rotation steps, each row followed by its count of steps
The counts run from 0 to 162.
[147 119  80  64 100 110 164 137  91 105 153 126 111 114 154 147 104 162
  93 165 141 161 114 132 151 177 103 112 108 125 107 104 135 139 168 157
 169 149 121 105 136 135 127 126 129 121 115 131 107 136  63 161 117  99
 118 102 191 144 113 168 101 137 161 171 115 153 163 142 132 133 141 163
 166 133 179  79 152 139 134 107 128 133 113]
48
[128  81 139 117 123 143 142 139 165 117 155 139  97 117 171 158  73 157
 142 174 131  96 104 142  79 157 137  91 167 159 114 142 122 112 163 146
 144 109 144 109 100 157 123 159  96 141  99 126 152 140 100 110 120 147
 135  83 148 120 116 190 151 124 131 142  96 126 163 170 149 119 150 150
 188 106 156 100 160 114 160 109  89  87 123]
129
[137 104 152  88 134 100 135 120 121 133 166 137  91 115 116 189 112 128
  94 159  91  96 130 169  91 157 124 102 159 120 145 150 110 134 168 149
 130 112 179  98 109 149  89  99 103 102  87 123 138 155 109 105  91 145
 137 106 162  92 117 188 165 104 135 147 129  80 170 154 115 104 113 157
 177 141 158 117 157 107 135  87  91 116 132]
32
[125 108 175 136 115 118 143 148 139 109 194 108 118 153 127 164 133 176
 142 174  97  93 127 162  96 155 130 128 155  98 145 166 129 135 183 142
 116 113 132 121 114 159 122 122 104 105  67 115 157 130 116 149 124 129
 134 107 141  94 104 217 146 121 140 152 136 145 173 142 120 153 157 115
 160 140 156 101 172 145 132 110  95  59 136]
37
[ 98  94 136 122  76 157 141 167 157 110 171 103 117 154 144 158 127 193
 126 163 123 119  96 139 127 129 167 125 125 115 106 120 134 142 163 137
 132 105 118 124 132 136 116 150 110 121  80 123 132 144  92  95 128 146
 121  98 156 100 107 184 128 130 142 113 124 120 158 140 139 174 169 125
 139 153 162 105 169 145 135 134 119  28 125]
41
[129 105 144 117  96 149 139 148 139  98 154 123 115 133 145 140 113 191
 136 199 122 127  82 153 132 152 154 136 133 114 103 120 141 145 175 143
 145 101  83 106 135 131 117 139 132 148  89 140 137 123  86 109 144 112
 129  98 173 112  75 191 119 138 148 138 125 137 157 157 117 170 161 115
 153 145 157  90 174 129 141 120 112  52 135]
42
[149  85 129 113 138 136 149 148 139 106 183 105 123 145 165 175  91 183
 113 156 145  86 120 151 108 161 113 110 129 138 123 142 138 143 179 137
 113 121 107 100 119 149 129 144 119 119 101 107 146 135 123 101 117 130
 129  79 175 100 121 154 199 132 141  95 115 102 179 130 153 140 160 129
 170 144 135 111 186 116 125  88  85  68 128]
133
[136  35  99  68 100 113 123 125  91 141 167 107 112 145 159 162 123 163
  90 164 131 125 102 171 138 126 147 108 141 173 125 123 151 134 207 146
  86  86 127 108 126 135 125 158 113 153  97 123  95 123 108 151 119 128
 116 101 150 120 117 119 133 130 116 118 111 134 179 129 133 161 145 160
 122 131 129 134 150 119 143 124 114  78 121]
92
[150 120 100  91  95 139 149 156 102  98 149  72 127 154 149 188  90 158
  87 129 131 128  98 135 154 164 139 110  82 123  96  99 131 153 146 133
 165 127 107 119 139 134  91 140 126 116 100 114 105 139  76  97 121 135
 108 108 193 122 119 137 125 145 136 107 127  87 158 109 131 151 155 139
 151 157 158  94 164 130 128 122 121  50  95]
45
[137 102 101  62  91 137 139 121 117 101 136 142 108 125 169 146 100 183
 101 178 134 160  93 147 158 154 123 128 123 133 110 113 149 131 177 161
 164 125 100 104 141 151 139 148 100 128 121 121 101 137  62 150 123 113
 121 105 199 139 101 131 123 131 155 152 104 137 166 143 129 159 151 142
 168 132 168 106 158 103 145 114 116 122 109]
47
[138  91  59  95 131 107 128 145 127 134 148 102 139 126 132 128  87 125
 116 183 132 135  99 163 104 151 179 120 157 105  91 129 122 181 131 128
 134 106 101 114 113  99 111  74 140 137 109 173 135 121  81 141  91  81
 106 124 111 144  78 152 107 120 147 134 118 128 156 150 141 171 128 188
 121 123 107  65 130 123 148 132 137  94 152]
162
[ 78 116 136  76 136 111 123 148 128  94 165 139 113 133 120 177 101 158
 125 175 123 129  97 130 131 140 158 112 147 102  76 137 123 162 199 130
 115 138 153 118 143 111  77 107 140 104 114 152 123 171 122 136  81 116
 119 108 117 113 127 222  87 145 147 115 151 100 160 141 132 108 137 163
 126 144 155 133 151 135 132 139 106 118  98]
105
[125 101 158 123 120 142 162 145 143 121 149 110 112 130 148 195  66 149
 116 141 123  89 102 145 101 142 142  77 142 142 113 162 119 108 150 136
 161 110 159 105  99 153  96 170  83 123  86 120 144 143 104 103 131 161
 105  85 147 120 137 176 155 131 114 125 119  99 152 150 161 128 165 148
 171 111 153 108 161 136 137 110 100  65 125]
128
[119 156 109  72 158 112 140 151  81 112 141 152 111 143 165 178 114 118
  89 157 117 153 113 146 155 148 108 122 114 126  63 154 122 171 156 171
 170 134 161 105 133 136  75 145 116  93 114 153 117 150  81  93  95 104
 119 109 148 109 103 176 117 104  94 120  97  98 146 143 145 141 163 136
 140 151 178  69 176 143 148 146 116 109 119]
146
[108 106  97  86 180 151 144 154 134 130 200  95  93 106 118 191 115 139
 112 124 134 107 130 134 137 165  99 131 116 132  67 141 106 167 181 133
 113 155 129 113 114 124  89 121 147  92 101 152 133 169 134 105  76 114
 117  88 123  94 143 175 148 120  93 132 131  96 174 131 160 134 116 157
 111 137 152 101 156 115 109 146 100 125 122]
13
[116  60  97  85 142 146 111 142 166 138 185 135  84 104 129 161 121 173
 127 154 142  75 105 142 143 150 127 120 145 124 100 115 122 160 201 129
  89 151 107 110 108 141 152 124 126 115 109 139 156 174 135 138  90 118
 135 102 115 117 131 128 142 144 117 125 129  96 186 129 160 176 133 137
 117 114 139 116 151  82 120 132 115 135 158]
15
[114 136  94  99 110 110 141 165 105 100 161  94 128 160 142 176 142 141
 100 153 109 146 120 157 176 145 143 123 106 117  87 126 148 180 153 164
 157 129 134 139 135 131 102 112 105  62  95 136  88 138  96 120 115 108
 114 122 151 118 119 158 112  90 152 132 101 142 151 132 136 150 153 155
 153 134 169  62 174 158 131 159 112  57 125]
141
[ 93 113  89  68 117 143 123 155 137 145 174 105 139 130  85 180 108 145
 113 145  93 134 112 158 116 161 191  95 157 136 117 123 119 160 170 141
 131  94 154 107 111 115 102 121  93 111  97 147  95 129  79 153 114 112
 129  97 141 133 116 159  78 117 141 161 186 122 130 162 116 179 127 140
 113 129 135  71 128 137 142 177 123  65 141]
22
[ 95 128  93 111 135 103 152 177 127 129 181 136  78 141 127 133 101 120
  95 150 122 156 159 137 161 167  98 115  96 144 110 134 112 154 182 137
 132 142 192 129 118 142  75 108 101 102 109 138 137 151 115 151  87  72
  92  91 139 104 140 166 122 126 133 148  85 133 179 140 187 142 152 176
 152 105 163  93 142 168 126 142  85 107 114]
54
[121  82 111  73 129 128 103 155  72 123 135 112 138 150 143 167 136 193
  78 160  75 109 120 158 160 145 127 142 148 122 107 126 125 160 191 168
 111 110 103 110 126 102 130 116 117 102  79 115 114 124 125  87 123 123
 113 122 147 103 103 119 150 123 143 116 118 107 165 113 103 146 146 162
 110 161 163 111 192 112 159 135 109  42 150]
0
[158 100  99  67 145 107 159 134 127 138 169 121  98  84 126 150  72 133
  68 167 142  86 124 126  92 171 129 101 138 111 137 145 111 118 139 120
 117 118 152 116 114 111  96 117 125 158  85 135 165 147  92 114 101 150
 115 106 155 131 117 158 141 118 144 138 129  88 180 117 130 143 131 198
 172 115 155  80  91 129 125  76 137 126 129]
30
[128  76  96  82 119 138 114 134 107 123 168 161  60  80 147 119 107 192
  91 150 108  97 127 123 152 147 147 135 159 127 115 126 138 141 175 162
 136  78 138 137 113 121 125 104 127 128  64 138 144 115  82 157 105 127
 121 116 113 122 104 145 140 111 142 159  89 143 197 106 141 147 135 186
 114 131 164  81 124 109 155 173 115 119 165]
98
[117  95 155 108 110 113 141 158 153 134 197 110 106 141 122 166 109 177
 101 134 105  81 150 137 119 128 160 142 135 106 156 155 119 115 185 138
  92 122 157 139 131 143 124 125 107 101  67 121 160 139 123 133 129 155
 113  80 147 104 136 195 146 131 135 148 157 107 171 138 140 149 152 142
 164 127 163 105 149 163 120 109  94  65 132]
36
[135 101  51 112 151 116 142 181 133 137 185  82 149 133 135 169 105 130
 117 131 145  94 143 132 137 139 136 139 133 103 130 142 135 151 156 111
  93 100 112 114  95  95 131 114  95 121 102 160 162 119 108 135  93  79
 129  89 104 125 128 132 123 135 124 149 128 109 150 133 156 187 129 154
 112 114 111  45 166 133 136 142 122  83 178]
158
[117  85 127  83 139 108 132 175 142  96 166 123 119 116 135 182  86 155
 137 185 137 106  90 133 150 139 150 111 150  93  83 149 134 147 197 109
 121 140 119 105 137 127  84 120 150 149 117 142 129 173 132 149  98 108
 116 114 105 120 139 193  83 148 129 110 138 108 180 141 128 134 138 147
 134 143 133 111 146 117 136 105 112 130 111]
106
[146 114  90 103 190  99 170 153 137 131 172 132 106 121 151 193  90 125
 126 151 158 104 119 162 123 141  94 121 147 121  96 147 133 149 175 161
 109 164 131  99 117 142 128 126 121 112 139 160 133 166 136 166  84  86
 124  90 119 103 134 154 126 129  97 115 119 122 189 141 169 142 144 144
 153 122 110  79 169 111 140 102  77 156 125]
152
[142  97  74  96 130 151 144 145 139 121 172  91  83 115 118 143  98 145
 116 167 134 120  74 164 120 203 120 103 128 127 113 113 129 185 142  94
 141 132 103  98 105 132 100  71 102 117  99 137 134 133 129 134 100 102
 112 123 137 126 119 130 151 116 138 159 117 141 176 149 140 183 117 160
 135 101 131  72 127  81 132 155 128 122 145]
116
[170  72  87  80 129 112 139 124  76 153 182 113 107  91 135 155 131 128
  79 145 122 146 159 145 155 166 125 134 146 147 131 129 143 158 166 151
 124  75 114 127 115 111 135 120 148 127  74 120 107 103  71 154 112 101
 117 104 141 122 104 179 106 107 132 165 131 144 172 122 132 124 121 174
 128 146 144  79 127 128 126 151 102 111 147]
94
[120  74  56  53 109 108 119 143 144 146 176 128 139 145 137 135 120 125
  66 141 152 112 121 154 136 147 141 116 136 136 113 136  99 137 148  93
 144 112 152 117 125 120 124 155  90  77 106 164 156 151 108 102 103 128
 130  96 151 126 128 141 161  69 114 158 109 106 141 146 144 152 111 181
 153 111 170 100 143 116 152 131 139  81 166]
72
[139 105 112  65 123 145 148 112 113 126 153 133  94 115 134 147  82 126
  96 194 119 126  78 163  80 170 158  71 150 140  98 141 121 157 148 122
 146 121 165  88 114 145  51 104 101 133 108 138 119 141  96 120  90 132
 120 123 153 111 103 154 130 107 127 138 119 107 165 168 129 128 138 174
 155 114 139 118 125 109 141 116 108 113 112]
28
[141 131  96 115 105 122 129 157 100 102 171 108 135 140 142 158 140 160
  91 134 108 122 141 135 183 164 120 136 126 100 116 130 148 149 159 169
 171 129 113 130 122 127 143 105  98  66  76 133 107 119  84 131 132 112
 131 111 163 130 125 151  99  90 150 184 108 137 157 125 111 150 145 150
 161 137 158  44 177 150 142 154 115  71 159]
140
[103  95 118  88 121 141 140 145 154 124 173 121 117 124 139 202 118 143
 138 162 145 114  85 156 144 153 152  96 160 145  85 137 132 158 190  85
 139 123 130 102 131 155  84 140 118  97 124 139  80 163 122 168 106  95
 135  88 150 126 136 195 115 122 104 155 166 120 156 175 150 131 122 116
 135 120 138 126 149 100 121 131  88 130 103]
110
[157  41 102  63 124 112 127 123  75 148 169 129  96 106 154 129 128 151
  91 174 129 124 122 158 142 138 138 130 151 160 138 123 150 128 191 149
 109  71  99 121 117 131 155 137 120 145  88 126 120 122  80 177 119 114
 125 107 147 106  97 146 124 117 117 158 119 148 189 130 122 148 137 172
 121 132 131 112 135 115 145 125 104 105 138]
93
[138 110 104  86 119 115 147 151 140 121 157  85  91 142 101 180  89 138
  95 137  62 121 105 153 139 169 155  75 122  88 147 124 112 137 139 133
 139 141 167 131 114 116  97  94  75 104  95 130 140 156 117 113 106 158
  96 132 142 133 128 140 108 118 153 127 144  99 157 121 119 175 138 179
 177  91 131  61 127 115 155 136 139  94 128]
122
[101 134 130  82 153 129 126 152  78 106 169 141  66 108 124 168 112 155
  82 166  85 130 153 130 136 150 137 126 118 113  75 139 111 172 168 157
 114 111 154 118 131  98  72  84 139 103  78 136 130 123 110 124  97  95
 119 110 117  94 110 187 110 125 144 110 118 108 178 120 137 118 138 173
 107 162 179 114 134 129 128 154  99  80 124]
100
[126  98  77 113 168 111 151 173 126 129 191 103 130 121 134 143 110 127
 143 166 160 111 126 149 128 139 137 138 156 121 106 140 149 181 176 131
  89 125  91 110 104 118 110  87 121 123 103 165 147 119 139 174  98  58
 120 111  94 124 116 157 119 122 126 145 129 157 170 158 155 169 154 146
 104 120  98  65 153 128 137 130  85 101 152]
157
[128 120 102  77 161 118 142 151 118 107 152 146  88 119 172 179  88 126
 111 166 137 152  79 152 155 137 119 100 120 123  62 137 131 175 157 168
 172 152 134 105 122 150  72 142 112 115 125 153 127 174  99 111  89 116
 105 127 128 100 115 150 101 106  95 101  87 105 167 135 151 133 162 140
 150 127 162  76 165 104 151 125  98 134 105]
147
[152  76 101  65 139 109 148 121 116 129 168 114  86  89 135 136  70 133
  91 199 149 109  91 139  79 166 146  78 142 128 118 154 120 131 137 119
 134 123 136  99 115 123  67 105 118 157 100 144 157 152  91 124  85 127
 115 122 147 126 108 150 143 113 137 127 120 110 189 140 134 134 138 191
 172 112 142  97 111 119 126  93 131 135 127]
29
[135 102 112  85 141 103 148 166 113 117 148  83  85 129 112 178  85 132
 113 168  66 137 103 170 121 195 128  92 135  70 138 133 124 167 124 144
 148 133 126 113  98  98 108  68  90 106  92 130 130 149 110 112 108 128
 106 122 143 127 120 144 111 109 155 165 137 131 163 127 103 159 127 165
 178  90 107  60 131 114 134 129 140 123 128]
121
[141 110 107 109 160 182 156 130 137  81 147 108 137 128 120 160  98 183
 144 144 120 121 117 153  99 165 121 115 184 126  80 116 112 134 164 180
 132 138  91 122  82 135 130 134 111 116  84 170 130 152 108 130 110 131
 140 128 114  94 105 163 117 170 114 162  89 162 147 162 136 158 148 181
 133 118 131  80 166 133 162 110 137 110 145]
84
[112  90 105  99 116  96 146 149 115 106 200  91 133 162 132 160 131 181
 108 164 129 110 126 167 138 157 139 132  85 132 135 120 151 170 179 143
 109 144 125 131 144 131 122 101 118  97 109 129 109 129 122 142 134  94
 117 119 162 115 129 147 157 130 168 110 127 129 168 123 125 144 157 146
 164 157 144 110 176 143 119 121  85  43 119]
137
[136 117 123 105 165 170 150 139 138 111 151 139 133 126 132 182 124 196
 136 144  98 111  89 176  91 144 123 124 191 128  86 130 121 123 174 181
 124 128  97 130  92 148 126 136 103 114  76 161 145 150 115 124 131 145
 123 119 119  94  89 171 118 153 103 154 108 139 152 149 120 162 160 144
 138 117 147 103 184 113 180 112  98  95 148]
83
[156 104 146 171 132 126 160 153 153  93 183  88 102 142 125 157 129 167
 157 173 115  95 129 139 123 176 142 125 159  92 133 150 151 148 169 139
 136 114 105 114 106 149 117  93 116 125  70 128 135 139 110 132 107 115
 144 116 130 101 122 209 121 101 125 152 112 159 174 149 128 141 145 130
 172 123 127  66 167 128 130 119 106  95 141]
38
[113  87 114  82 144 133 134 169 138 140 174  86 120 128 119 211 113 161
 138 139 109 105  84 170 138 154 156 110 151 101 115 132 142 177 165 135
  88 138 106  97  96 137 102 102 106 117  95 138 117 151 142 147 108 108
 123 117 109 108 125 131 111 127 129 118 171 123 179 133  99 199 136 108
 106 137  87  80 152  99 116 143 111  96 142]
19
[119 127 104 130 157 117 118 160 145 135 152 125  76 145 158 169 105 106
 127 134 100 126 176 131 156 160 125 137 152 104 116 135 111 176 162 157
 139 121 144 148 121 124 143 103 124  96  98 149 159 153  91  83  88  79
 104  86 150 129 131 182 108 123 142 166 101  84 146 169 183 125 139 151
 136 113 151  63 176 120 152 179  85 113 143]
58
[132 104  82  83 158 121 146 137 145 115 151 156  91 111 187 158  76 133
 106 150 165 127  95 133 147 130 123 113 120 123  63 126 140 131 154 162
 145 162 125 120 126 141 118 154 115 138 129 149 148 185  67 123  80 126
  99 102 130 130 125 126 116 117 113 116  77  93 185 132 161 155 156 171
 154 110 155  70 154 111 171 120 116 138 137]
148
